These are runs of 6 systems, one row a step. Runs of the same system follow the same rule from any start.
seq 1, j_860, 8 rows:
-8, 36, -9, -30, -26, 21, -14, -5, 5, -16, 2, 0, 10, -12, 2, -3, -13, -3, -11, 10, 10, -7
1, -27, -21, 4, 7, 17, 17, 19, -12, -3, -11, 2, -17, 2, 25, 11, 8, 10, 5, -10, -16, 13
28, 3, 11, -3, -3, -12, -11, -6, -2, 26, 16, -6, -7, -21, -22, 6, -2, -16, 4, 8, -3, 1
-27, 1, 7, 3, 8, 6, -1, -3, 3, 10, 0, 2, 0, 10, -14, -7, -8, 34, -14, -11, 19, 5
2, 1, -1, -11, -17, 22, -1, -2, 3, -5, -10, 14, 10, -2, 18, 12, 2, -29, 0, -4, 10, -9
8, 7, -18, -10, 5, -3, -7, 11, -19, -2, 7, 2, -23, -7, 3, -7, -2, 12, 7, 2, -19, 7
1, -12, 7, 11, -2, -2, 5, 3, 18, 20, -3, -13, 0, -6, -12, 22, 3, 4, -7, 5, 1, 9
2, -3, 5, -8, -2, 11, 0, -14, -15, 4, 1, 4, 13, -4, -6, -17, -11, 5, -11, -10, 18, -10
seq 2, j_807 (8 x 22):
-35, 10, -12, -33, -17, 20, -38, -16, -23, 9, -6, 65, -7, 10, -7, -30, 40, -10, 1, -29, 17, -25
-17, 47, -20, -23, -7, 21, -18, 33, 13, 25, 5, 7, -52, -8, -2, 31, 0, 30, 3, 16, -7, 45
-1, -41, -12, -1, -12, 46, -3, -10, -26, 23, -39, -4, 3, -26, -32, 32, -11, 9, -30, -36, -2, -3
-32, 16, -5, -40, -34, 4, -32, -22, 12, 19, 18, 27, 12, -6, -16, -30, 41, 6, -13, 3, 21, -18
-10, 32, -3, -10, 13, 35, -1, 19, -11, 24, 8, 19, -42, 6, 13, 15, -27, 26, 1, -4, 23, 38
-6, -16, -10, 4, -15, 22, -24, -1, -16, 5, -47, 16, -5, -18, -36, 38, 6, -21, -11, -27, -21, -11
-24, 7, -24, -42, -27, 8, -16, -7, 10, 10, 21, -6, 5, -13, -9, -29, 29, 41, -17, 14, 3, -1
-5, 2, 9, -3, 6, 42, 12, 5, -2, 35, 2, 24, -16, 7, 21, 24, -20, 0, -5, -16, 43, 23
seq 3, j_860, 8 rows:
-20, 19, 13, -2, 10, 11, -6, -16, -13, 8, 0, -24, 10, -8, -43, -13, -50, 55, -35, -10, 29, 5
-21, -28, -4, -10, -22, 37, 3, -4, 9, 8, -17, 41, 12, 13, 31, 12, 39, -31, -2, -25, 25, -14
30, 45, -21, -30, -1, 5, -13, 16, -24, -10, 20, 2, -31, -18, 13, -7, -22, -4, 17, 21, -19, 15
-10, -34, 2, 29, 12, 0, 9, 14, 10, 27, -23, -19, -16, -3, -27, 37, 8, 24, -8, -11, -18, 20
13, -4, 8, -26, -23, 10, -9, -32, -3, 20, 15, -2, 29, -20, -15, -20, -4, -9, -18, -3, 31, -22
-20, 11, -6, -5, 14, 19, 9, 14, -9, 2, 7, 30, -24, 25, 35, -7, 0, 14, 9, -8, 17, 18
17, 15, -3, 5, -10, 5, -13, 10, -1, -4, -22, -1, -9, -18, -16, 41, -14, -33, 5, 4, -22, 2
-9, -22, -17, -11, -6, -1, -7, -7, -10, 14, 6, -15, 0, -12, -23, -20, 16, 41, -14, -3, -11, 0
seq 4, j_607 (8 x 22):
-6, 9, 2, -17, -20, 9, -19, -5, 13, 33, 3, 1, -4, -21, -30, 17, 6, 5, -13, 4, 7, 6
-2, -5, -6, -18, -3, 23, -4, -11, -21, 21, 8, 5, -1, -11, -10, -15, -10, 23, -16, -14, 18, 2
-7, 8, 6, -5, -2, 13, -16, 1, -2, 32, 0, 28, -18, 1, -11, 12, 9, -5, 0, -9, 15, 7
6, 10, -10, -13, -4, 7, -12, 3, -13, 20, 4, -4, -18, -17, -21, 4, -7, 20, -8, 2, -8, 10
-10, -14, -1, -9, -13, 19, -4, -6, 4, 24, -3, 3, 4, -9, -11, 8, 8, 11, -15, -10, 14, 2
10, 9, 1, -17, -3, 7, -9, -7, -14, 22, 13, 16, -10, -7, -5, -10, -4, -1, 0, -3, 15, 2
-10, 1, 0, 3, 6, 5, -8, 5, -6, 19, -5, 8, -17, 0, -17, 8, -2, 19, -5, -10, 2, 10
2, 5, -6, -15, -15, 17, -10, -1, -1, 12, -3, 0, -1, -17, -12, 12, -3, 1, -11, 1, 4, 3
seq 5, j_759 (8 x 22):
-28, 28, -8, -9, -6, 16, -8, -7, -10, -56, -24, 11, 20, 13, 7, -16, -19, -2, -10, -13, 6, -23
-8, -2, -27, -19, -11, 3, -3, 23, 12, 9, 10, 17, -28, 3, 30, 1, 46, 2, 19, 14, -21, 17
33, -17, -2, 4, 15, 4, 11, 0, -27, 26, 11, -23, -17, -20, -15, 4, -27, 21, -6, -2, -7, 16
-14, -7, 24, 11, -11, -5, -13, -22, 16, 13, -13, 1, 24, -3, -35, 12, 4, -14, -17, -10, 17, -19
-9, 36, 5, -13, -3, 2, 2, 0, 10, -27, 15, 10, 7, 15, 28, -20, -11, -6, 8, 11, 20, -5
-5, -10, -21, 2, 6, 15, 2, 21, -17, -5, -19, 13, -28, 3, 14, 16, 9, 3, 10, -10, -24, 14
18, -8, -5, -8, -10, -10, -4, -3, 3, 19, 13, -24, -1, -26, -23, 3, 6, 11, -6, 15, -16, 4
-12, -7, 21, 7, 6, 5, 8, -17, 4, 14, 6, 2, 16, 9, -7, -9, -12, 12, -12, -12, 34, -4
seq 6, j_759:
-16, 19, -7, 4, -1, -3, -4, 0, -3, -43, -17, -21, 14, -2, -14, -5, -22, 18, -12, 3, -16, -9
-13, -25, -12, -11, -17, 11, 11, 5, 19, 9, 8, 6, 4, 6, 27, -6, 40, 4, 2, 5, 4, 2
35, -3, 3, 1, 20, -6, 5, -3, -31, 12, 14, 4, -15, -6, 1, -15, -17, -7, 12, -4, -1, 2
-15, 3, 18, 24, 3, -17, -10, 0, 16, 2, -16, -4, 2, 4, -32, 21, 1, 0, -3, -4, -6, -3
-3, 7, -3, -11, -13, 9, 13, -2, 15, -24, 8, -15, 22, -1, 23, -8, -8, 2, -5, 12, 11, -5
-1, -17, -11, -2, 5, 6, 0, 2, -22, 2, -3, 24, -13, 8, 11, -12, 17, -1, 10, -17, -7, -2
18, 7, 7, 7, 6, -21, -4, 5, 5, 14, 8, -12, -12, -8, -15, 11, -2, -3, 9, 14, -11, 8
-13, -8, 7, 10, 2, 6, 8, -7, 5, -10, -10, -16, 19, 4, -9, 3, -16, 15, -17, -6, 11, -4
seq 7, j_807:
32, -13, 17, 19, 7, -17, 25, -1, 10, -9, 11, -31, 19, -5, 12, 7, -19, -17, 6, 14, 0, -2
10, -13, 18, 22, 20, -34, 11, -11, -6, -18, 6, -4, 18, 15, 2, -26, 1, -10, 10, -3, -1, -19
4, 18, 11, 14, 10, -25, 13, 8, 16, -29, 10, -14, 5, 12, 17, -3, -9, -8, 14, 18, -5, 0
22, -23, 1, 19, 12, -11, 22, 5, -9, -21, -6, -18, 8, 1, 15, 1, -10, -11, 10, -1, -16, -6
9, -12, 11, 10, -2, -29, 9, -6, 16, -7, 14, -14, 16, 2, 3, -11, 15, -12, 8, 13, -7, -12
13, 3, 14, 11, 18, -17, 17, 1, 0, -9, 14, -14, 5, 9, 11, -12, -19, 5, 6, 10, 8, 3
7, -7, 11, 23, 12, -16, 8, 1, 0, -21, -11, -2, 10, 9, 5, 5, -6, -20, 12, -2, -9, -11
9, -2, -4, 2, 0, -20, 8, 4, 4, -21, 11, -17, 8, 0, 10, -13, 5, 0, 8, 14, -16, -5
seq 8, j_198:
9, -11, 9, -4, 0, 2, 21, -3, 20, 40, 31, -48, 6, -18, -13, 2, -16, 50, -25, 21, 21, 28
21, -10, 13, 15, 11, 28, 10, -5, -29, -11, -25, 32, 4, 9, 23, 19, -31, -53, 9, -30, 21, -15
-22, 39, -6, -17, -3, -40, -28, 0, 10, -13, 26, 18, -12, 11, -11, -40, 33, 12, 16, 20, -14, -9
-13, -9, -6, 10, -5, 27, 18, 18, 23, 4, -18, -41, 1, -11, -5, 43, -24, 37, -23, 4, -3, 29
32, -32, -6, -12, -15, 13, -4, -18, -27, 5, -6, 25, 12, -12, 12, -7, 16, -53, 9, -17, -1, -28
-15, 18, 15, 7, 28, -38, -2, 4, 5, 18, 35, 6, -21, 22, -8, -32, 11, 37, 13, 11, 10, 13
-6, 22, 7, 9, -11, 29, 3, 7, 14, -19, -30, -17, 11, -10, -9, 46, -44, -11, -18, -2, 10, 4
1, -22, -28, -26, -16, 5, -8, -6, -23, -14, 1, 23, 3, -3, 19, -33, 38, -11, 8, -10, -19, -22
seq 9, j_17:
-5, -20, -10, 7, -2, 6, -16, 8, -8, 30, -23, -11, -21, -23, -48, 32, 6, 24, -16, -14, -26, 14
-4, 2, 6, -30, -32, 24, -15, -23, 13, 38, 15, 5, 16, -22, -16, -1, 7, 0, -23, 2, 34, -6
-14, 12, 4, -4, 19, 24, 0, -5, -32, 7, -1, 21, -12, 10, -2, -17, -33, 28, -9, -23, 32, 5
-19, 29, -3, 4, -1, 10, -26, 16, 3, 3, -24, 22, -28, -1, -21, 34, -1, -7, 4, -6, -11, 10
-3, -4, -19, -21, -22, 16, -10, -1, 0, 12, -3, -23, 1, -31, -24, 9, -1, 27, -21, 6, -11, 8
1, -19, 5, -11, -3, 30, 6, -9, -9, 37, 7, 17, -2, -2, 5, 0, 2, 4, -10, -15, 32, 4
-7, 33, 11, -1, 13, -3, -21, -5, -19, 7, -1, 23, -15, 4, -25, -6, -20, 3, 2, -11, 11, -2
-29, 9, -5, 3, -7, 13, -8, 10, 14, -6, -21, -8, -4, -1, -17, 24, -4, 20, -15, -1, -6, 9
seq 10, j_607:
-33, -22, -11, 33, 7, 14, 35, 34, 28, -45, -36, 0, 1, 38, 56, 34, 17, -6, 14, -5, -16, 13
59, -14, -10, -4, -10, -32, 12, 6, 3, -24, 20, -24, 11, -21, 28, -4, 14, -50, 28, 31, -42, -14
-18, -29, 28, 41, 26, -49, 24, -11, 18, -21, 5, -29, 31, 28, -7, -29, 6, 22, -1, 2, 2, -15
7, 36, 20, 14, 3, 5, 8, -1, 8, -51, -16, 2, 23, 13, 24, 15, -46, -43, 6, 2, 15, -14
-13, -6, -28, 5, 7, -15, 3, 18, -12, -50, -13, 9, -9, 17, 25, -20, 27, 1, 21, -3, -42, -9
9, -9, 8, 13, -4, -17, 29, 15, 45, -6, 16, -34, 12, 3, 28, 19, 14, -7, 10, 33, -7, 13
32, -29, 11, 19, 14, -16, 18, -16, -21, -25, -5, -18, 27, -1, 2, -17, -20, -21, 3, -9, -5, -25
-29, 28, 16, 13, 5, -29, -8, -1, 21, -34, -3, 13, 12, 26, 1, -11, 10, -12, 11, 5, 3, -18
seq 11, j_198:
-12, 38, -9, -16, -29, 59, -8, 24, 21, -8, -32, 29, -13, -1, 30, 64, -15, -45, 2, 0, 13, 14
1, -3, -42, -41, -19, 3, -36, 6, -27, 30, 13, 31, -38, -20, -14, -20, 56, 11, 10, -3, -33, 2
-16, -13, 25, 10, 6, 18, 5, -3, 23, 72, 11, -5, -13, -1, -25, 27, -2, 36, -23, -6, 42, 31
22, 28, 3, -26, -10, 44, -14, -14, -34, 3, -4, 36, -1, -10, 13, 1, -37, -41, -1, -19, 34, -12
-46, 30, -16, -18, -1, -7, -23, 16, 9, 2, 12, 39, -32, 26, 13, -19, 44, 23, 16, 4, -1, 13
5, 11, -8, -15, -25, 30, -3, 15, 22, 34, -6, -24, -14, -32, -16, 52, -12, 11, -19, 17, -1, 30
12, -32, -10, -14, -3, 31, -11, -14, -44, 26, -12, 39, -7, -7, -1, -8, 14, -19, -1, -37, 11, -16
-20, 32, 21, -9, 7, -15, -8, -3, 22, 32, 39, 19, -14, 15, -1, -21, 11, 19, 8, 15, 35, 14
seq 12, j_17, 8 rows:
24, -6, 22, -6, 31, -10, 8, -28, -43, 34, 44, 15, -3, 6, -1, -59, -26, 22, 1, -14, 45, -5
-40, 39, 35, 40, 22, -13, -13, 9, 21, -16, -31, 27, -10, 36, -18, 32, -17, -17, 8, -12, 13, 1
-6, 15, -40, -26, -37, 17, -12, 10, 4, -48, -26, -31, 15, -29, -6, 12, -6, 8, -16, 15, -41, -6
14, -52, -22, -18, -7, 25, 21, 6, -9, 44, 21, 4, -15, -6, 32, -8, 35, 17, 1, -4, 6, 18
28, 21, 35, 14, 24, -27, -13, -15, -14, 34, 24, 19, -13, -1, -28, -9, -21, -21, 14, 1, 22, -2
-45, 13, 15, 23, 0, -8, -8, -6, 19, -31, -32, -10, 23, 15, -31, 7, -10, 16, -19, -9, 2, -15
-2, 4, -33, -31, -28, 41, 8, 13, 1, -23, -5, -1, 2, -9, 41, 8, 1, -5, -4, 8, -4, 3
26, -24, -12, -1, 19, -8, 3, 8, -32, 33, 16, 11, -35, -6, -1, -13, 13, 9, 17, -7, -16, 14

Which system made each run below?
seq 13, 2 rows:
52, -33, -8, -12, -24, -5, 16, -18, -5, -25, 7, -32, 43, -31, 17, -12, -2, -40, -1, 14, -16, -28
0, -17, 24, 18, 28, -46, 18, -4, 11, 19, 42, 8, -2, 30, 15, -41, 29, 14, 22, 10, 18, 2
 => j_807
seq 14:
-15, -12, 0, -31, -31, 27, -9, -17, 22, 57, 17, -1, 11, -18, -19, 7, 20, 25, -30, 1, 37, 7
7, 8, -7, -20, 3, 55, 14, 4, -24, 10, 3, 24, -12, 3, 37, 4, -36, -2, -5, -19, 40, 12
 => j_860
seq 15:
45, -18, 1, -9, -6, 32, -13, -21, -49, 31, -15, 14, -3, -36, -29, 14, -33, -31, -12, -30, 7, -13
-62, 18, 0, -8, -6, -26, -34, -6, 20, 5, 1, 22, -4, 18, -34, -27, 47, 35, -7, 0, 1, -8
 => j_807
seq 16:
27, -27, 7, 18, 22, -23, 12, -5, -22, 7, 11, -10, -4, -1, -8, -17, -4, 4, 10, -5, -11, -3
-12, 7, 23, 11, -5, -19, -2, -7, 31, -6, -1, 4, 17, 11, -2, 5, 14, -22, 4, 8, 10, -13
 => j_17
seq 17, 2 rows:
-9, 32, 13, -10, -7, -26, -15, -12, 13, -22, 16, 28, 14, 17, 13, -29, 21, -36, 19, 12, 10, -25
-14, 14, -17, 4, 9, -1, 6, 27, 6, -16, -3, -31, -19, -2, -2, 11, -14, 49, -4, 15, -25, 30
 => j_198
seq 18:
-23, -46, -29, -21, -15, -8, -1, -1, 12, 34, 22, -8, -4, -7, -7, -31, 71, 53, -9, 5, -15, 6
35, -1, 42, 6, 5, 14, 18, -15, 10, 53, 27, -8, 8, -11, 0, 19, -39, -16, -9, 4, 57, 13
 => j_607
seq 19:
11, 28, -7, -9, 21, -28, -2, 2, -26, -27, 26, -13, -10, 1, -1, -45, -22, 28, 10, 16, -14, -1
-17, -23, 22, 39, 7, -16, 14, 10, 36, 2, -19, -7, 9, 20, -1, 33, 17, -12, 3, -2, -3, 2
 => j_860
seq 20:
-20, 55, -34, -50, -22, 18, -30, 17, 0, -1, 18, 28, -32, -7, 14, -12, 19, 11, 10, 20, -7, 16
15, -24, -14, 16, 0, 31, 26, 28, 6, 4, -24, -37, -15, -18, 9, 56, -24, 13, -9, 3, -21, 33
 => j_860
seq 21:
5, 2, 7, -35, -19, 17, 19, -16, 25, 31, 51, -8, 19, -4, 33, -27, 4, 16, -10, 23, 53, 8
16, 22, 2, 17, 26, 19, 8, 30, -19, -3, -14, 28, -44, 13, 29, 33, -28, -27, 26, -10, -3, 25
 => j_198
seq 22:
-22, -18, -2, 6, 14, 10, 14, -3, -9, 5, 0, -7, 2, 12, -2, -15, -8, 47, -16, -16, 16, 6
24, -9, 7, -3, -13, 3, -2, -6, 5, 11, 4, 16, 7, -9, 10, 13, 11, -45, 10, 0, 6, -10
 => j_759
seq 23 (2 x 22):
-8, 18, 29, 9, 2, 2, -4, -6, 19, 29, 6, 0, 0, 1, -22, 20, -17, -1, -10, 0, 33, 9
-3, 18, -16, -22, -9, 30, -9, -2, -26, -20, -9, 18, -1, -3, 13, -10, -20, -3, -4, -12, 6, -7
 => j_198
seq 24 (2 x 22):
-15, 11, -30, -4, 7, 18, 9, 23, -13, -31, -11, -24, -15, -2, 11, 2, -22, 47, -8, 3, -22, 22
23, -30, -7, -3, -14, 16, -1, 8, 1, 40, -7, 12, -17, -17, 3, 34, 26, -29, 7, -4, -11, 9
 => j_17
seq 25, 2 rows:
-8, -29, 1, 9, 12, -19, 25, 6, 18, 15, 25, -19, 1, 13, 17, -18, 24, 38, 2, 13, 3, 16
36, -33, 15, 20, 15, -1, 19, -11, -21, 2, -8, 1, 13, -2, 6, 4, -19, -33, 5, -17, 4, -15
 => j_759
seq 26, 2 rows:
14, 4, -14, -3, 5, -13, 7, 16, -2, -21, 10, 10, -13, 9, 35, -9, 18, -21, 27, 13, -22, 1
-3, -2, 5, 21, 8, -25, -10, 9, 9, 10, -10, -18, -13, -7, -37, 20, 6, 12, 0, 6, -26, 10
 => j_198
seq 27 (2 x 22):
-11, -15, 27, 8, 4, 7, 1, -17, 10, 43, 7, 12, 7, 6, -18, 5, 4, 5, -12, -14, 39, 0
8, 36, 0, -13, 3, 10, -24, -4, -29, 3, -3, 16, -18, -12, -22, -2, -30, -3, -1, -10, 4, 0
 => j_607
seq 28 (2 x 22):
2, 28, 17, 14, 11, -28, -11, 23, 27, 28, 16, 17, -39, 10, -3, 25, 19, -15, 27, 20, -7, 26
15, -11, -2, 15, 9, 4, 3, -5, -24, -12, -24, -39, 10, -23, -36, 12, -43, 23, -22, -10, -19, -2
 => j_807
seq 29 (2 x 22):
-13, 13, 13, 18, -16, 27, 28, 16, 49, -40, -27, -12, 27, 15, 47, 52, -21, -39, -1, 13, 16, 3
-1, -11, -51, -34, -13, 4, -15, 0, -46, -39, -6, 8, -3, -10, 9, -48, 23, 13, 4, -10, -43, -24
 => j_759
seq 30 (2 x 22):
40, -8, -32, -28, 3, -6, -3, 1, -47, -8, 24, 7, -20, -17, 22, -42, 8, -5, 19, 4, -29, -5
-7, -19, 25, 38, 26, -29, -2, 5, 10, 44, -1, -5, -23, 8, -40, 22, 10, 23, 0, -7, -4, 19
 => j_759
